Each named turn below is shown by a few rows before and after it. Which turns, in which order, take the first row of each later pair to the second? The first pair is answered.
turn Z_439:
-3 -10 18 16 -21 -15 -4 10 15 7 -13 18 -25 21 -8 -9 14 -14 -22 2 4 6 7
 18 -8 -1 -12 -7 -> -15 -33 13 12 19 -9 -14 8 0 -8 -17 3 -1 15 9 9 18 -5 0 -4 23 -2 11 8 20
 2 -18 1
3 17 -8 -11 -15 1 13 0 5 7 -1 -4 -2 -9 -4 -7 -2 -5 4 2 -12 3 -13 -3 -5
 -4 5 -5 -> 3 0 2 -8 -6 10 7 5 -4 10 -7 -2 -8 -1 -8 -12 4 -17 3 -14 2 3 -17 -6 -2 -5
 -8 -2
-7 -1 -2 3 6 -9 -1 -2 5 1 -4 4 -3 5 4 3 0 3 -4 2 2 2 5 0 -4 7 5 -1 -> -6 -1 -1 3 5 -8 0 -2 5 2 -5 6 -5 7 2 0 0 2 -6 1 2 2 4 0 -5 6 5 -2
turn Z_712:
-4 10 9 12 -10 17 -11 -8 -27 8 11 25 -1 10 -18 -7 20 6 -3 -5 3 7 11 -11
 -5 10 -30 -18 -> -3 28 -2 9 -21 8 -4 -13 -16 6 17 24 4 1 -16 -1 15 18 -2 12 -14 7 14 -7
 -9 10 -15 -21
-8 12 2 -4 8 -12 7 -2 9 -1 8 -18 5 -8 17 14 -9 31 5 26 -1 -8 -10 5 -10 1
 14 4 -> -1 0 15 -9 2 0 10 5 8 13 -5 -28 -4 -12 2 -1 -7 0 12 -4 9 -5 -38 -3 -15
 -6 -2 9
7 -2 3 -6 1 -8 -3 -3 2 -1 0 0 1 0 6 5 5 4 9 5 7 -8 1 9 4 -2 3 8 -> 8 0 2 -9 -3 -7 0 -2 4 2 -1 -3 1 -3 2 4 4 0 9 3 6 -8 -3 8 1 -4 3 9
-15 -23 1 13 34 0 -6 15 -1 0 -1 -5 0 -12 12 17 0 4 0 9 11 -9 14 -17 19
 -12 -4 -2 -> -9 4 -12 3 11 -10 9 8 17 2 3 -13 5 -30 8 17 -8 7 5 23 -13 -9 4 -16 8 -16
 13 -6
turn Z_601:
3 2 -11 -16 12 -3 10 5 15 3 -12 -8 8 -23 -1 13 -17 -17 32 2 -10 -6 -14 3
 5 -9 0 -4 -> 9 8 -3 -13 -7 -3 12 8 20 12 -13 -1 -8 -17 -13 0 -18 -25 19 -2 -14 -1 -17
 7 -9 -11 -2 -7
-2 8 -3 -3 -9 -4 10 -1 5 0 -2 -10 2 -11 -2 -3 -2 -5 6 -2 -8 1 -11 -6 1 1
 8 -1 -> 0 10 0 0 -16 -5 11 -1 6 2 0 -3 -5 -7 -5 -5 -3 -4 -2 1 -10 3 -8 -3 -3 1 8
 -3
5 4 4 -6 -19 10 -2 -8 7 1 -6 7 -7 7 -14 -2 -2 -21 5 -20 -4 -18 -5 5 -4
 -4 4 -10 -> 3 8 4 0 -19 5 -5 -9 6 -2 0 19 -10 15 -11 0 -2 -12 -4 -11 -5 -17 8 10 -5
 0 6 -14
-9 -5 0 0 -2 2 8 18 -10 -12 11 -4 7 12 1 -15 -11 -24 23 -15 4 -2 -10 8 9
 -10 -10 -4 -> -6 -1 4 4 -11 2 8 19 -8 -7 12 4 -2 19 -3 -19 -11 -27 13 -14 0 0 -8 11 2
 -10 -11 -5
turn Z_854:
10 4 7 6 -2 8 -10 -2 3 5 -2 -4 -7 -2 6 -19 6 -21 4 -17 20 11 -12 -5 -12
 -4 -18 1 -> 8 7 -4 -1 4 6 -6 -4 6 1 -2 -16 7 -16 12 -10 3 -17 19 -13 15 7 -18 -9 -5
 -5 -11 3
5 -11 15 1 -3 7 -3 5 -6 8 -9 6 -17 8 -11 -17 4 -15 -4 -19 10 7 -11 -4 -1
 -4 -11 5 -> 2 -11 4 -8 6 7 2 2 -3 2 -12 -12 1 -9 -4 -8 1 -14 16 -19 9 1 -21 -10 10
 -6 -5 8
3 4 7 -3 -13 -1 4 9 4 4 -4 -1 -3 -7 -5 -2 -1 -10 -1 -12 -2 7 -8 -3 -5 -1
 3 3 -> 1 4 5 -4 -10 -1 6 9 5 3 -5 -3 -1 -10 -4 -1 -2 -9 1 -13 -2 7 -10 -4 -3 -2
 3 3
14 2 1 3 -25 7 3 9 10 6 0 6 -23 4 -19 -10 2 -22 -8 -12 8 10 -5 7 -23 -13
 -4 -6 -> 10 -8 -2 -3 -12 13 2 11 8 4 -6 -7 -12 -5 -17 -6 3 -29 6 -24 15 7 -15 0
 -12 -15 -10 -2
turn Z_246:
4 7 13 -3 -2 -5 0 -3 6 2 1 7 -4 2 -2 -1 0 -6 22 -4 -3 0 -10 7 0 -3 -4 3 -> 3 9 10 -5 -1 -6 -1 -4 5 0 1 5 -1 1 0 2 -2 -3 25 -1 -5 -2 -8 8 2 -4 -2 3
-4 -17 9 11 4 -3 -3 -2 -2 6 -5 -6 3 -4 8 9 -11 -11 6 -11 2 -2 1 -9 -1 5
 1 4 -> -4 -17 8 10 3 -3 -3 -2 -2 7 -5 -7 2 -5 8 8 -11 -13 6 -12 1 -3 -1 -10 -3
 5 1 4
0 14 0 -8 10 18 -2 -6 -3 -9 1 -19 19 -2 3 -12 12 -7 10 -7 8 7 -11 -4 12
 -4 6 3 -> -3 12 -1 -7 14 16 -4 -6 -4 -11 2 -17 21 1 7 -8 12 -3 10 -3 9 5 -6 -4 13
 -4 5 3

Between the rows of a pair lie two turns.
3 -9 -5 -2 13 7 5 2 -1 4 -5 -20 25 -19 12 5 -2 -12 15 -16 8 -8 -16 -6 5
 -7 -2 8 -> -2 -6 -11 1 21 2 1 -1 -3 -3 2 -15 30 -17 21 14 -3 4 14 -1 5 -11 -2 -2 10
 -3 4 6 : Z_246 Z_712
4 9 3 -4 -7 -4 0 3 5 -8 0 11 -11 13 4 -5 -3 3 -29 -3 -8 10 4 -2 -9 -7 0
 -7 -> -4 0 -9 -9 17 -6 -4 1 0 -20 1 0 10 3 17 11 -3 13 -10 0 -2 3 8 -7 9 -5 2
 -2 : Z_601 Z_601
-3 -12 4 4 16 -4 -1 3 1 5 -4 -16 10 -6 9 1 -7 -6 15 -2 2 5 -4 -9 13 7 -9
 9 -> 3 9 -2 1 -5 -12 9 1 13 10 0 -14 6 -12 4 -3 -12 -4 11 11 -15 7 -6 -4 0 4
 2 4 : Z_439 Z_601
0 2 -3 -6 8 -14 -15 -3 0 -12 2 -15 23 -5 13 10 8 1 -5 -4 -17 -5 -1 -7 7
 1 -3 -7 -> 6 8 8 0 -11 -14 -14 0 2 -3 4 2 2 10 3 -4 9 -4 -25 -4 -19 2 2 -1 -9 1 -6
 -11 : Z_854 Z_439
14 -5 0 8 -10 7 8 16 22 6 -9 -6 -9 -8 2 2 2 -9 2 -7 -8 -4 -6 -1 -9 15 15
 5 -> 10 -20 6 14 4 11 0 17 12 5 -10 1 -11 3 5 2 6 -8 -2 -13 4 -5 2 -1 -2 18 6
 5 : Z_601 Z_439
2 16 17 -8 -13 16 0 4 9 7 5 21 -9 -1 -26 15 -15 -10 -13 9 7 15 2 11 -18
 0 3 -9 -> -7 -6 12 -13 20 23 -4 5 -2 -1 -3 0 14 -14 -13 28 -13 -11 14 -4 24 6 -4 1
 7 0 -5 1 : Z_439 Z_854
2 -3 2 1 -3 5 0 -1 6 12 0 26 -21 13 -14 -11 -9 9 -21 4 -4 1 14 4 -11 8
 -4 -1 -> -3 -25 7 1 19 14 -6 3 -5 8 -6 17 -12 12 -10 -7 -5 2 -10 -13 12 -3 9 -3 4
 7 -15 6 : Z_712 Z_439
10 -6 5 -7 16 4 19 -4 -4 19 2 -29 4 -13 -12 -6 1 -21 11 -17 -5 5 -40 -10
 -14 -13 0 -3 -> 9 6 -5 -10 11 -2 24 -8 3 15 6 -31 10 -21 -8 -2 -3 -12 14 -4 -15 3 -36 -8
 -15 -13 10 -5 : Z_439 Z_439
-3 1 -8 -13 0 -3 -11 8 6 15 -28 -8 5 -12 -1 10 -7 0 24 15 -17 9 -14 0 -9
 2 1 -5 -> 1 4 -2 -7 -12 -3 -11 10 7 20 -26 2 -8 -3 -8 2 -8 -3 10 15 -20 14 -11 4
 -19 2 -1 -7 : Z_601 Z_854
-10 -22 2 10 25 3 -17 -3 -22 -8 -13 4 11 19 14 7 0 9 2 0 22 -4 12 -5 26
 4 -11 7 -> -6 14 -22 -7 1 -12 4 -11 4 -8 -8 -14 27 -12 14 15 -11 18 17 22 -11 -4 -2
 -5 19 -2 14 3 : Z_601 Z_439
2 -17 7 8 -2 6 -4 1 -9 5 -5 8 -15 10 -4 -1 -4 -15 -11 -16 14 1 8 0 6 8
 -16 -3 -> -1 -9 2 10 -3 -1 -6 -2 -9 0 4 17 -15 14 2 5 -4 0 -19 0 8 1 21 5 5 11 -9
 -7 : Z_712 Z_854
0 -7 4 5 -1 1 -5 -3 -2 -1 0 11 -7 5 0 2 9 1 -4 -1 6 1 6 6 -4 -2 -9 -1 -> 2 7 -6 -2 -6 -5 4 -8 7 -1 0 -1 2 -10 1 7 4 4 6 8 -7 0 -1 5 -5 -5 2 -1 : Z_439 Z_712
-3 -4 -9 -7 18 2 -2 -2 -2 -9 7 -2 7 -1 11 9 2 9 6 9 -1 -4 7 -2 10 3 3 3 -> 1 9 -11 -8 2 -3 3 -4 5 -6 10 2 1 -2 7 6 -1 10 0 16 -12 -2 7 2 -1 2 10 -1 : Z_439 Z_601
-9 1 3 16 6 3 -5 0 -8 -13 5 5 -9 19 11 3 1 6 -22 13 -2 7 10 0 5 -2 -7 1 -> -2 -2 11 12 -6 10 0 4 -4 -2 -4 -4 -16 13 -2 -10 1 -16 -18 -6 0 10 -11 -4
 -3 -7 -14 5 : Z_712 Z_439
8 16 4 11 -30 6 -6 0 2 17 3 2 -25 8 -16 -25 -13 -18 -18 -4 -2 24 -13 -2
 -11 5 -1 -5 -> 7 21 1 13 -31 2 -7 -2 4 15 8 7 -25 11 -11 -22 -15 -10 -22 6 -7 23 -5 1
 -11 8 3 -8 : Z_601 Z_712
22 3 5 -10 0 20 -3 -3 5 10 6 -4 2 7 3 0 -14 -8 -11 3 -14 -22 -4 -6 -5
 -17 19 -17 -> 18 3 2 -8 6 16 -7 -5 2 5 10 -1 5 10 8 5 -13 1 -13 10 -13 -22 6 -4 -1 -14
 21 -19 : Z_601 Z_601
-3 -12 9 -1 0 8 1 3 0 1 -6 -5 -1 3 0 -3 2 -12 0 -16 11 -6 -7 -6 1 0 -6 4 -> -4 -9 4 -2 0 7 3 2 2 0 -6 -10 3 -3 0 0 1 -12 5 -14 9 -7 -10 -8 4 -1 -3 5 : Z_601 Z_854
-10 -7 -3 -14 0 0 4 2 -4 -9 -17 -9 16 -8 -8 -5 -9 2 18 -14 2 -4 -14 2 11
 -12 5 14 -> -10 -18 8 -8 4 5 -3 6 -11 -7 -17 1 7 3 -9 -9 -4 -2 8 -20 12 -4 -9 3 11
 -10 -3 15 : Z_439 Z_712
-4 -9 -7 3 5 -4 -6 -2 -15 -7 1 -3 -5 5 4 9 7 2 2 4 9 -1 -4 -6 4 7 2 2 -> -3 -3 -12 0 1 -6 -1 -3 -10 -6 0 -9 0 -3 2 11 4 1 8 6 2 -2 -9 -8 3 4 7 2 : Z_601 Z_854
5 17 -6 2 -3 1 16 4 7 4 3 0 -5 -19 -13 6 2 4 -7 7 -1 -8 -8 3 -7 4 1 -5 -> 3 14 -3 7 1 0 10 3 2 1 6 10 -10 -10 -10 7 3 11 -16 11 2 -7 3 6 -7 7 0 -7 : Z_854 Z_601
-9 -17 23 25 -3 5 -4 7 -22 11 12 10 -14 -2 -19 -11 6 -12 -15 3 5 -10 3
 -4 6 -16 -8 -4 -> -7 -7 21 25 -14 -1 -1 5 -17 11 15 13 -15 -2 -21 -11 3 -7 -21 12 -3 -8 7
 0 1 -16 -1 -7 : Z_246 Z_601
4 2 -5 -13 -8 -6 14 7 5 16 -4 -1 0 -16 -12 -15 -6 -21 3 -13 4 4 -16 -4
 -7 -6 1 2 -> 2 -4 -4 -13 1 -4 12 8 1 15 -6 -3 3 -15 -10 -13 -4 -22 7 -18 11 2 -15 -6
 -2 -5 -2 4 : Z_854 Z_439
6 8 -5 -6 -3 -6 7 0 2 5 -1 -11 7 -18 -2 2 -7 -1 12 5 -12 -12 -17 0 -1 -7
 7 2 -> -2 -4 -4 3 17 -6 -6 0 -10 -5 5 3 10 -2 10 11 -2 15 5 13 -1 -15 6 3 11 1
 3 2 : Z_712 Z_712
9 -26 15 2 -11 22 -1 -5 0 0 -5 14 4 -5 -8 -7 5 -5 7 -5 18 1 5 9 8 4 -5
 18 -> 7 -10 5 2 -15 11 0 -10 6 -6 5 22 7 -2 -2 1 1 15 1 18 4 1 21 15 6 8 9 12 : Z_601 Z_712
3 -10 10 22 5 -3 -15 7 -15 9 24 28 -13 14 1 -10 11 14 -12 -2 26 -9 20 6
 12 2 10 -6 -> 7 21 -7 11 -19 -16 1 -1 5 10 29 18 -5 -7 -1 -6 2 20 -7 18 -1 -8 12 8 0
 -2 31 -10 : Z_712 Z_246
-3 14 -2 8 -8 -8 -4 -7 5 -5 8 14 -6 14 7 6 -1 20 -17 20 -3 3 22 14 -6 1
 7 -9 -> 8 19 5 3 -29 -3 6 -3 14 9 0 5 -16 7 -9 -10 -3 -4 -15 3 -7 7 -4 11 -18 -7
 3 -7 : Z_246 Z_712
-1 -1 -7 3 17 3 -6 -3 -14 -11 4 -19 11 -9 8 4 3 6 7 1 1 0 9 -20 18 7 7
 -14 -> -1 1 -2 11 13 -1 -9 -4 -15 -10 9 -3 -1 5 5 2 6 13 -10 9 0 3 23 -15 12 10
 8 -18 : Z_854 Z_246
-12 -19 19 8 4 -10 0 -9 -21 -11 -10 15 2 0 17 10 0 23 3 4 12 9 6 6 17 11
 -9 7 -> -6 -7 21 11 -13 -13 1 -10 -16 -7 -5 26 -9 5 11 4 -2 24 -11 11 3 14 10 10
 4 12 -4 3 : Z_439 Z_854
5 -3 12 11 -4 -3 -6 7 2 5 -7 18 -8 13 7 -3 11 2 -2 2 5 2 10 -5 -8 1 -1 1 -> 1 -8 5 3 9 0 -4 6 2 1 -12 -1 10 -2 12 5 9 -1 19 -6 10 -3 -2 -13 4 -2 -2
 6 : Z_854 Z_854
14 42 -17 -18 -19 5 7 -24 20 16 -20 1 -13 -7 4 -19 -3 13 -7 16 -26 17
 -18 -5 -5 -4 11 -2 -> -1 -3 -15 -16 39 20 -12 -20 -9 -1 -28 -12 11 -4 23 -1 7 15 18 -6 10 5
 -14 -19 33 2 -8 12 : Z_712 Z_439
-21 -1 10 12 -8 -3 2 5 5 4 -6 8 -12 11 -11 -12 -6 -3 -19 -5 -4 -4 -2 -1
 -3 -11 4 2 -> -29 -10 0 7 14 -2 -1 4 1 -6 -7 -6 10 -2 3 2 -5 5 0 -6 3 -11 -2 -8 14 -11
 6 8 : Z_439 Z_854
-14 -15 2 12 19 11 -3 7 -15 -14 -22 -7 26 11 16 -3 8 8 12 0 13 5 -11 -1
 19 5 -11 2 -> -9 16 -13 1 -6 -1 13 2 5 -11 -16 -16 30 -8 13 -2 -3 14 15 19 -15 7 -20 2
 7 0 9 -3 : Z_439 Z_601
-12 1 -17 6 10 4 -1 -1 -7 -14 5 8 6 5 8 22 3 10 -14 10 3 11 13 -4 -3 24
 3 -6 -> 0 12 -10 0 -19 6 10 3 6 2 -2 5 -9 -1 -10 3 0 -14 -17 -3 -6 18 -10 -5 -23
 16 0 -7 : Z_439 Z_712
